Where one turn sends some rows of the set: a few examples, then the rows asked:
z607: 1.373  0.546  1.429  0.438  -2.245  -2.830  -0.222  1.793  -0.627  1.016  0.468  0.385  -0.879  0.205  -0.094  -0.319  0.415  -0.080  -1.468  -1.737  0.594  0.561  0.853  0.797  -1.110  0.070  -0.343  -0.572
z407: 1.065  0.586  0.807  -1.326  -1.489  -0.380  -0.719  0.199  2.427  1.061  2.283  -2.093  -1.045  -1.743  0.198  -0.065  -0.237  1.676  -0.329  -0.392  1.463  -1.052  0.760  2.328  -1.520  -0.048  2.310  -0.338
z184: 1.518  0.999  0.381  -0.725  -1.225  -0.710  -1.089  -0.569  2.374  0.455  1.821  -2.490  -0.787  -1.787  0.372  -0.633  -0.006  0.791  -0.380  -0.839  0.597  -0.836  1.108  2.547  -1.041  0.159  2.461  -0.976
z337: 0.839  1.053  0.860  -0.503  -0.972  -0.800  -0.941  0.435  2.679  0.877  1.913  -1.550  -1.361  -1.496  0.053  0.018  -1.061  1.166  -0.604  -0.082  1.201  -1.408  1.049  2.302  -1.721  -0.445  1.792  -0.656
z749: 0.506  2.084  2.749  -1.620  -2.467  -1.581  -2.229  -0.181  0.640  2.473  0.720  -0.021  0.666  -2.533  0.412  -3.297  1.688  -0.296  -1.164  -0.409  1.458  -0.342  -0.997  1.553  -2.238  0.197  -0.857  -0.531
z241: 1.149  0.187  0.804  -1.008  -1.457  -0.660  -1.024  -0.328  2.939  0.598  1.447  -2.599  -0.587  -1.508  -0.411  -0.652  0.253  1.268  -0.367  -0.976  0.379  -0.955  1.056  2.155  -1.305  -0.062  2.292  -1.012
z828: 1.108  1.774  2.793  -1.789  -2.580  -1.819  -2.058  0.365  0.452  3.248  1.506  0.193  0.446  -2.397  0.645  -3.078  0.318  -0.567  -1.441  0.636  1.744  -0.691  -0.898  1.791  -1.803  0.362  0.108  -0.467
z423: 2.204  0.382  1.493  0.832  -2.068  -2.002  -0.045  2.259  -0.070  -0.337  0.640  0.991  -0.447  0.054  0.273  -0.555  0.962  0.724  -0.639  -1.989  0.595  0.237  0.910  1.799  -1.176  0.043  -0.231  0.563
z787: 0.511  0.951  3.426  -0.872  -0.130  -0.361  1.661  -0.432  0.532  0.518  0.642  0.827  -0.005  -0.595  0.482  -2.123  1.253  0.520  -1.252  0.317  -1.475  -2.352  0.877  2.084  -1.758  -0.148  -0.329  -1.110
z365: 1.146  0.502  1.296  0.716  -2.356  -2.222  -0.764  1.673  0.042  -0.290  0.766  0.623  -0.930  0.247  -0.049  -0.654  1.225  -0.329  -0.409  -1.750  0.312  0.810  0.715  0.995  -1.051  0.932  -0.196  -0.412
z454: 1.358  1.574  1.996  -1.688  -1.813  -1.927  -2.321  0.659  0.336  2.318  1.098  -0.039  0.785  -2.253  0.792  -3.318  1.053  0.213  -0.921  0.513  2.333  -1.147  -1.642  2.402  -2.239  0.024  0.210  -0.118
z747: 2.848  0.331  0.361  0.578  -1.501  -0.664  -1.439  0.923  -0.761  1.205  0.046  -0.161  -1.087  -1.919  0.558  -1.383  0.164  0.803  -0.018  -0.860  -1.152  -1.610  0.522  2.569  0.137  0.062  -0.781  0.278
z98: 0.425  -0.407  3.069  -1.269  -2.048  -1.256  -2.446  -0.765  -0.132  -0.422  1.503  -0.153  0.874  -1.731  -1.005  -1.266  1.429  1.271  -1.476  0.217  0.028  0.591  0.813  1.525  -2.328  1.491  0.727  0.996
z703: 2.010  0.164  0.220  -1.005  -0.712  -0.211  -1.092  0.415  2.053  0.326  1.620  -2.120  -0.510  -1.791  0.254  -0.648  -0.573  1.341  -0.549  -0.486  0.775  -1.494  1.093  1.988  -2.016  -0.182  2.090  -0.997
z147: 0.182  0.885  2.047  0.216  -1.094  -1.014  -1.037  0.416  1.677  1.311  0.594  0.679  0.804  -0.240  2.542  -0.606  0.448  1.794  -0.728  -0.538  1.904  -0.178  1.004  2.627  -1.404  -0.460  2.545  -0.455
z997: 0.572  1.604  2.530  -1.412  -2.167  -2.031  -2.795  0.189  0.573  2.437  0.453  -0.211  0.079  -2.732  0.317  -3.202  0.860  -0.024  -0.699  -0.152  2.181  -0.966  -0.950  1.276  -2.011  -0.024  -0.161  -0.588
z81: 0.423  1.562  1.963  -0.715  -2.240  0.369  0.846  0.785  0.862  2.217  2.277  0.236  -0.043  -1.195  -1.565  -1.936  -0.449  1.783  -1.585  0.663  -0.812  -1.209  -0.488  2.464  -1.855  0.827  0.045  -1.622
z358: 0.858  1.856  2.153  -1.260  -2.192  -1.476  -2.124  1.052  0.483  2.621  1.333  -0.435  0.601  -2.117  0.319  -3.235  0.909  -0.670  -0.816  0.323  2.344  -1.497  -1.271  2.226  -2.608  -0.027  -0.095  -0.191
z468: 0.432  1.005  2.683  -0.173  0.262  -0.937  1.046  -0.294  1.628  1.147  0.872  1.145  0.786  -0.664  0.962  -2.361  1.731  0.766  -1.201  0.462  -0.880  -2.944  0.733  2.580  -1.716  0.018  -0.198  -0.731
z750: 2.123  0.415  2.938  -0.637  -1.189  1.026  -1.008  -0.367  -0.582  1.917  0.556  -1.506  1.508  -1.302  -0.153  -0.779  1.558  1.292  -1.429  -0.052  -0.060  0.211  0.991  3.243  -0.312  2.156  0.321  1.270
z947: 1.945  0.890  3.070  -1.140  -2.107  -0.065  -0.508  0.006  -1.186  1.977  0.302  -2.122  1.141  -1.055  -0.261  -0.390  2.235  1.235  -2.104  -0.729  0.140  -0.215  0.588  3.292  -0.205  1.929  0.385  0.814
z10: 1.077  1.061  2.317  -1.773  -2.527  -0.554  0.021  -0.426  0.004  2.455  -0.386  -1.181  -1.131  -0.579  1.390  -2.207  2.915  0.096  -1.100  -0.259  1.857  -1.874  0.291  0.440  -1.097  -0.195  -0.183  -0.258
z702: 1.811  0.286  1.498  0.444  -2.352  -3.101  -0.545  1.600  0.190  0.904  0.344  0.775  -0.714  -0.160  -0.437  -0.351  1.006  -0.308  -1.325  -1.967  -0.102  0.649  0.578  1.255  -1.369  0.171  -0.453  -0.177
z511: 1.096  1.074  2.434  -0.362  0.203  -0.407  1.022  -0.517  1.102  0.434  0.850  1.126  0.139  -1.369  1.384  -2.589  1.694  0.250  -1.080  0.301  -1.544  -2.050  0.881  1.963  -2.140  0.733  -0.258  -1.507
z245: 1.749  1.044  3.453  -0.766  -2.030  0.601  -0.718  0.616  -0.699  1.971  1.169  -1.152  1.435  -0.814  -0.186  -0.334  1.461  0.774  -1.777  -0.115  0.366  -0.893  1.125  3.444  0.006  2.259  0.197  1.524
z178: 1.819  1.228  0.917  0.717  -2.313  -2.390  -0.225  1.936  -0.194  0.556  0.430  1.452  -0.771  0.235  0.321  -1.242  0.873  0.578  -0.946  -1.811  0.438  0.617  0.712  1.425  -1.291  0.167  -0.491  0.075
z41: 2.036  0.676  3.567  -0.951  -1.450  0.007  -0.538  0.182  -0.656  1.944  0.904  -1.844  1.489  -0.785  -0.178  -0.700  1.392  0.957  -2.230  0.125  0.672  -0.700  1.452  2.644  0.099  2.386  0.175  1.322
z308: 2.307  0.748  2.450  -1.093  -1.395  0.303  -1.288  0.146  -1.293  1.720  0.811  -2.004  0.730  -1.306  -0.022  -1.227  1.720  1.132  -1.015  -0.126  0.418  0.528  0.794  3.018  -0.526  2.698  0.334  1.483
z237: 0.629  0.955  3.282  -1.306  0.266  -0.463  1.682  -0.879  1.169  1.619  0.453  0.638  0.429  -1.004  0.261  -2.353  1.012  0.629  -1.279  0.190  -0.949  -2.420  0.676  2.014  -1.272  -0.163  0.452  -1.506
z684: 0.920  0.984  2.700  -0.990  0.536  -0.553  1.287  0.276  1.009  0.344  0.945  1.206  0.664  -0.943  1.308  -2.215  1.627  0.761  -1.028  0.014  -1.217  -2.048  0.400  2.386  -1.910  0.685  -0.084  -1.788

z178 moves to -> z750
z98 moves to -> z10
Now these:
z365 moves to -> z947
z358 moves to -> z684
z241 moves to -> z607
z337 moves to -> z423

